Families of rows that turns and mirrors carry onto each other, the same ones carrying the whole set onto itself: the rest of each named row's family, in list order
5 families of 5 rows
Q_733: -30.3 -9.0 45.6 -24.9 19.1 34.6 17.8 4.8 -27.8 -21.8 25.1 51.9 12.0
 -16.5
Q_363: -0.3 12.7 41.6 -16.2 41.1 52.0 -7.6 12.7 26.6 -5.7 4.8 -4.1 -11.6 -0.4
Q_184: -40.2 -20.2 9.5 -13.5 9.3 26.0 -7.3 13.5 -37.7 -11.9 36.9 33.0 -10.1 8.9
Q_693: -16.1 -22.5 21.3 -33.7 26.8 26.5 -4.8 14.2 -49.5 -7.4 4.5 47.4 -11.9
 -39.8
Q_844: 13.5 -51.6 14.0 -18.2 14.4 12.5 52.9 3.6 -33.1 27.7 30.8 -6.1 59.5 -19.8
Q_483: 34.0 -18.2 -8.6 -30.4 -41.9 19.5 50.3 24.2 -2.6 32.9 18.2 -10.4 48.5
 -35.6
Q_206: 33.0 6.1 -1.1 -48.9 -27.4 9.0 16.7 30.1 -5.7 50.6 -30.0 1.1 -14.5 -17.8
Q_508: -23.3 -22.0 37.3 -9.1 25.7 63.1 0.3 36.5 -13.2 -31.2 26.5 2.6 19.4 -30.1
Q_947: 15.4 16.8 23.1 -38.2 18.2 8.9 -22.9 3.2 -11.4 19.7 -21.3 30.5 -32.1
 -12.5
Q_182: -0.3 -32.3 51.3 -19.9 0.4 31.0 34.9 39.2 -22.4 0.1 45.9 -33.3 45.9 -17.9
Q_758: -35.4 -33.2 10.2 -24.7 28.1 28.3 13.6 9.8 -47.4 -15.8 33.9 32.6 25.9
 -9.1
Q_461: 49.0 -31.8 -5.1 -32.9 -18.7 -0.3 20.1 22.4 -31.3 42.1 7.0 -13.4 29.7
 -53.4
Q_308: 32.7 -8.0 -2.3 -29.2 -12.0 25.8 17.2 33.7 11.3 19.5 39.8 -54.9 33.0
 -18.0
Q_366: 35.4 -51.0 -16.6 6.5 -10.3 29.3 37.3 9.9 -1.5 44.9 14.3 -13.1 35.0 -31.9
Q_307: 10.1 15.5 1.9 -40.0 -2.6 49.4 24.5 35.1 35.6 22.6 2.3 -28.9 -10.9 5.2
Q_385: -6.3 -56.5 18.6 -6.6 22.0 15.5 41.3 -5.7 -36.3 21.0 53.2 7.9 24.2 -8.8
Q_513: -1.7 32.4 9.1 -25.8 4.0 35.7 -19.4 2.9 14.9 -8.6 -6.1 40.9 -13.8 -7.2
Q_265: 12.0 21.4 6.8 -22.1 -22.5 25.5 0.3 28.0 15.8 32.1 -42.8 6.3 3.3 17.1
Q_139: 43.7 -20.1 -20.3 -12.6 -20.2 22.4 25.3 20.5 8.3 44.8 -12.9 -20.3 48.0
 -22.1
Q_200: 25.1 -7.7 11.0 3.5 -37.9 30.2 16.4 29.3 18.3 48.4 -32.5 -4.9 5.6 3.9
Q_389: 10.2 -48.6 40.9 -31.2 12.2 4.6 33.7 13.6 -60.3 20.7 21.7 16.0 27.0 -45.4
Q_374: 0.6 15.3 21.9 3.7 -11.9 16.1 -40.0 14.1 -0.4 9.3 -8.6 16.9 -15.0 19.2
Q_459: -16.7 17.5 22.1 -18.2 22.0 17.8 -33.2 4.0 -13.7 -10.0 -3.6 31.5 -0.9
 16.9
Q_657: 13.2 -36.7 29.5 -14.9 4.4 14.5 32.7 0.5 -34.0 -1.4 51.3 12.6 57.9 -43.1
Q_991: 37.9 29.5 11.2 -31.8 -29.3 13.7 19.4 8.9 29.7 38.7 -13.1 0.1 7.2 0.7

The rest of the family of Q_991: Q_733, Q_483, Q_513, Q_657
The rest of the family of Q_758: Q_844, Q_265, Q_139, Q_459
The rest of the family of Q_508: Q_363, Q_182, Q_308, Q_307
The rest of the family of Q_461: Q_693, Q_206, Q_947, Q_389

